In the data rows, the value 500 means zero.
Every row has a hidden score. How much higher is the second row's score than the first row's in each pair? 20 means about the same, 40 much higher and 0 much lower. The score is a weighted sum of the row's numbers plus the product of two more (or one squared), each taken from its middle value.
tensor([446, 449, 484, 544, 558, 502, 463, 511, 665, 488])
tensor([458, 492, 486, 455, 384, 412, 649, 443, 417, 474]) -> 23
tensor([707, 219, 493, 559, 366, 606, 359, 515, 732, 464])
tensor([541, 537, 385, 481, 437, 423, 588, 526, 483, 538]) -> 20
tensor([813, 529, 361, 365, 446, 386, 411, 514, 785, 576])
tensor([386, 437, 395, 469, 439, 479, 421, 440, 416, 505]) -> 14
tensor([490, 427, 445, 505, 450, 378, 429, 426, 401, 461])
tensor([561, 507, 587, 494, 429, 750, 378, 561, 384, 651]) -> 15
tensor([790, 379, 400, 294, 542, 385, 644, 999, 941, 523])
tensor([638, 416, 506, 446, 487, 465, 657, 592, 666, 509]) -> 19
tensor([537, 646, 328, 450, 578, 632, 469, 922, 941, 455])
tensor([461, 422, 452, 502, 427, 394, 560, 458, 395, 463]) -> 22
tensor([505, 550, 483, 397, 498, 458, 566, 462, 416, 482])
tensor([481, 686, 312, 421, 398, 432, 473, 748, 664, 470]) -> 19
tensor([537, 586, 431, 616, 373, 589, 293, 715, 489, 668])
tensor([409, 339, 537, 570, 649, 449, 482, 464, 374, 454]) -> 20
tensor([671, 383, 728, 373, 330, 731, 410, 358, 512, 563])
tensor([415, 465, 454, 588, 461, 464, 481, 621, 387, 854]) -> 28
tensor([608, 411, 351, 593, 549, 615, 478, 690, 371, 350])
tensor([679, 537, 404, 411, 509, 428, 822, 701, 827, 533]) -> 25
tensor([500, 470, 485, 416, 437, 429, 579, 583, 590, 453])
tensor([809, 441, 164, 538, 643, 552, 399, 731, 753, 564]) -> 17
tensor([518, 479, 593, 508, 733, 504, 498, 376, 495, 393])
tensor([654, 483, 522, 450, 427, 496, 585, 643, 626, 457]) -> 14
tensor([393, 654, 733, 624, 444, 683, 411, 484, 435, 474])
tensor([422, 499, 590, 488, 506, 505, 426, 480, 504, 401]) -> 25
tensor([447, 484, 400, 471, 553, 412, 625, 437, 427, 431])
tensor([550, 497, 429, 412, 427, 404, 770, 526, 603, 483]) -> 22
tensor([598, 431, 483, 573, 318, 299, 541, 499, 754, 440])
tensor([425, 434, 557, 546, 702, 407, 406, 381, 399, 397]) -> 16
tensor([408, 439, 684, 472, 654, 438, 403, 438, 470, 478])
tensor([419, 610, 424, 599, 471, 411, 454, 511, 411, 639]) -> 17
tensor([505, 546, 356, 455, 435, 465, 517, 575, 541, 465])
tensor([710, 503, 560, 541, 458, 538, 373, 434, 564, 598]) -> 21
tensor([558, 707, 466, 455, 455, 426, 981, 504, 443, 543])
tensor([487, 476, 527, 527, 741, 410, 500, 355, 455, 439]) -> 17
tensor([451, 475, 551, 563, 653, 491, 458, 460, 459, 608])
tensor([477, 399, 383, 456, 518, 460, 497, 495, 471, 447]) -> 21
tensor([552, 589, 372, 436, 378, 391, 508, 651, 535, 493])
tensor([569, 463, 524, 555, 455, 575, 456, 342, 434, 412]) -> 22
tensor([445, 628, 459, 462, 392, 436, 597, 545, 505, 653])
tensor([581, 498, 439, 476, 430, 441, 643, 415, 489, 477]) -> 22
tensor([369, 418, 454, 444, 467, 389, 440, 480, 433, 494])
tensor([535, 562, 487, 399, 495, 443, 601, 529, 540, 507]) -> 22
tensor([454, 386, 354, 524, 429, 462, 468, 417, 467, 433])
tensor([611, 270, 396, 574, 497, 454, 434, 463, 632, 425]) -> 20
tensor([644, 325, 554, 562, 559, 532, 546, 402, 553, 542])
tensor([376, 463, 469, 479, 432, 401, 593, 492, 399, 597]) -> 20
tensor([467, 480, 474, 442, 392, 670, 487, 636, 572, 519])
tensor([441, 447, 511, 459, 440, 487, 384, 448, 485, 439]) -> 25
tensor([521, 365, 497, 633, 443, 643, 375, 458, 504, 372])
tensor([664, 573, 268, 494, 434, 473, 260, 673, 504, 342]) -> 24
tensor([504, 648, 389, 457, 428, 537, 536, 607, 740, 573])
tensor([487, 455, 414, 515, 407, 413, 576, 432, 433, 477]) -> 24
tensor([393, 482, 545, 576, 748, 660, 334, 372, 452, 474])
tensor([536, 388, 571, 490, 705, 573, 465, 439, 478, 454]) -> 21
tensor([546, 380, 503, 547, 489, 556, 415, 491, 521, 504])
tensor([370, 470, 458, 491, 427, 429, 571, 503, 401, 580]) -> 23
tensor([508, 522, 341, 477, 398, 513, 366, 460, 372, 487])
tensor([407, 622, 620, 564, 523, 598, 457, 426, 416, 495]) -> 19
tensor([559, 521, 338, 469, 430, 425, 622, 652, 637, 543])
tensor([532, 542, 492, 423, 520, 433, 584, 461, 401, 533]) -> 20
tensor([459, 490, 454, 461, 400, 422, 689, 452, 414, 488])
tensor([647, 647, 813, 557, 474, 720, 405, 380, 609, 681]) -> 17
tensor([564, 463, 440, 443, 556, 547, 288, 544, 527, 525])
tensor([382, 481, 443, 489, 404, 416, 655, 493, 402, 589]) -> 23
tensor([485, 598, 476, 428, 391, 431, 749, 531, 528, 526])
tensor([814, 768, 749, 404, 279, 931, 254, 999, 846, 792]) -> 23
tensor([550, 731, 640, 626, 634, 683, 263, 828, 968, 487])
tensor([385, 323, 527, 534, 648, 828, 318, 460, 434, 418]) -> 11
tensor([388, 414, 430, 513, 568, 390, 488, 464, 453, 577])
tensor([412, 454, 455, 470, 432, 417, 603, 456, 414, 462]) -> 21
tensor([566, 472, 506, 442, 510, 448, 570, 444, 526, 503])
tensor([587, 634, 602, 478, 611, 451, 778, 444, 440, 509]) -> 19
tensor([490, 425, 643, 573, 513, 418, 506, 444, 473, 391])
tensor([857, 479, 358, 565, 546, 542, 589, 932, 903, 353]) -> 15
tensor([437, 652, 704, 593, 518, 629, 395, 386, 413, 560])
tensor([508, 687, 511, 446, 454, 420, 884, 492, 439, 532]) -> 23
tensor([356, 527, 528, 476, 403, 408, 641, 531, 404, 632])
tensor([433, 383, 455, 526, 395, 362, 458, 449, 391, 621]) -> 23
tensor([394, 417, 593, 523, 616, 460, 499, 448, 457, 508])
tensor([491, 576, 782, 591, 526, 623, 605, 473, 429, 442]) -> 19
tensor([624, 332, 526, 544, 518, 609, 473, 525, 409, 552])
tensor([610, 442, 448, 454, 396, 454, 582, 462, 554, 435]) -> 24
tensor([473, 450, 623, 473, 785, 470, 397, 411, 410, 481])
tensor([413, 498, 668, 500, 443, 633, 452, 536, 436, 411]) -> 11
tensor([470, 540, 403, 537, 369, 521, 572, 435, 456, 445])
tensor([597, 484, 641, 453, 605, 541, 487, 469, 503, 396]) -> 23
tensor([566, 720, 475, 463, 454, 424, 976, 505, 453, 531])
tensor([638, 506, 338, 419, 544, 458, 415, 542, 638, 498]) -> 18
tensor([412, 741, 715, 604, 461, 599, 407, 448, 473, 635])
tensor([376, 545, 632, 546, 579, 449, 429, 490, 444, 445]) -> 22
tensor([417, 524, 457, 459, 399, 427, 610, 464, 401, 477])
tensor([441, 551, 463, 461, 395, 427, 655, 445, 416, 464]) -> 21
tensor([498, 485, 467, 469, 511, 409, 402, 455, 448, 505])
tensor([492, 656, 661, 588, 261, 795, 359, 617, 557, 493]) -> 16
tensor([962, 497, 534, 506, 647, 655, 686, 799, 869, 556])
tensor([586, 629, 484, 452, 435, 432, 897, 473, 460, 518]) -> 29
tensor([755, 408, 389, 568, 658, 885, 506, 601, 697, 573])
tensor([561, 465, 388, 438, 374, 493, 480, 427, 407, 614]) -> 24
tensor([677, 522, 531, 441, 504, 491, 665, 620, 660, 470])
tensor([518, 472, 556, 668, 635, 548, 486, 443, 418, 476]) -> 20
tensor([490, 579, 457, 433, 421, 417, 680, 439, 442, 455])
tensor([403, 475, 419, 423, 513, 406, 557, 421, 384, 448]) -> 19
tensor([397, 429, 589, 604, 707, 385, 597, 376, 409, 435])
tensor([723, 641, 667, 555,   0, 687, 386, 781, 672, 583]) -> 18
tensor([521, 604, 490, 420, 447, 430, 688, 468, 424, 481])
tensor([539, 376, 670, 609, 551, 616, 450, 355, 616, 487]) -> 20
tensor([362, 504, 551, 553, 824, 447, 447, 450, 420, 509])
tensor([434, 601, 753, 613, 463, 667, 417, 414, 478, 472]) -> 19
tensor([476, 351, 512, 500, 422, 414, 439, 439, 398, 526])
tensor([651, 484, 467, 447, 492, 435, 585, 584, 554, 517]) -> 19
tensor([406, 476, 631, 607, 501, 410, 450, 404, 437, 406])
tensor([577, 375, 516, 554, 571, 557, 400, 374, 512, 445]) -> 20
tensor([628, 185, 859, 705, 644, 704, 500, 351, 634, 364])
tensor([458, 523, 482, 440, 444, 500, 447, 384, 486, 509]) -> 23
tensor([544, 436, 626, 555, 724, 494, 493, 400, 433, 473])
tensor([516, 604, 476, 408, 431, 422, 744, 460, 423, 480]) -> 21
tensor([326, 542, 448, 384, 519, 739, 452, 372, 445, 468])
tensor([533, 402, 367, 468, 379, 435, 457, 401, 525, 578]) -> 23
tensor([660, 526, 539, 460, 473, 446, 667, 506, 552, 508])
tensor([537, 600, 721, 518, 893, 438, 595, 407, 451, 539]) -> 26
tensor([362, 452, 412, 541, 475, 528, 475, 497, 420, 441])
tensor([627, 523, 400, 573, 521, 501, 386, 406, 519, 445]) -> 22
tensor([628, 516, 349, 452, 457, 465, 644, 758, 720, 511])
tensor([498, 463, 531, 452, 434, 418, 460, 419, 426, 418]) -> 24
tensor([664, 449, 413, 597, 293, 761, 123, 676, 658, 500])
tensor([595, 567, 323, 468, 464, 562, 522, 414, 518, 535]) -> 26
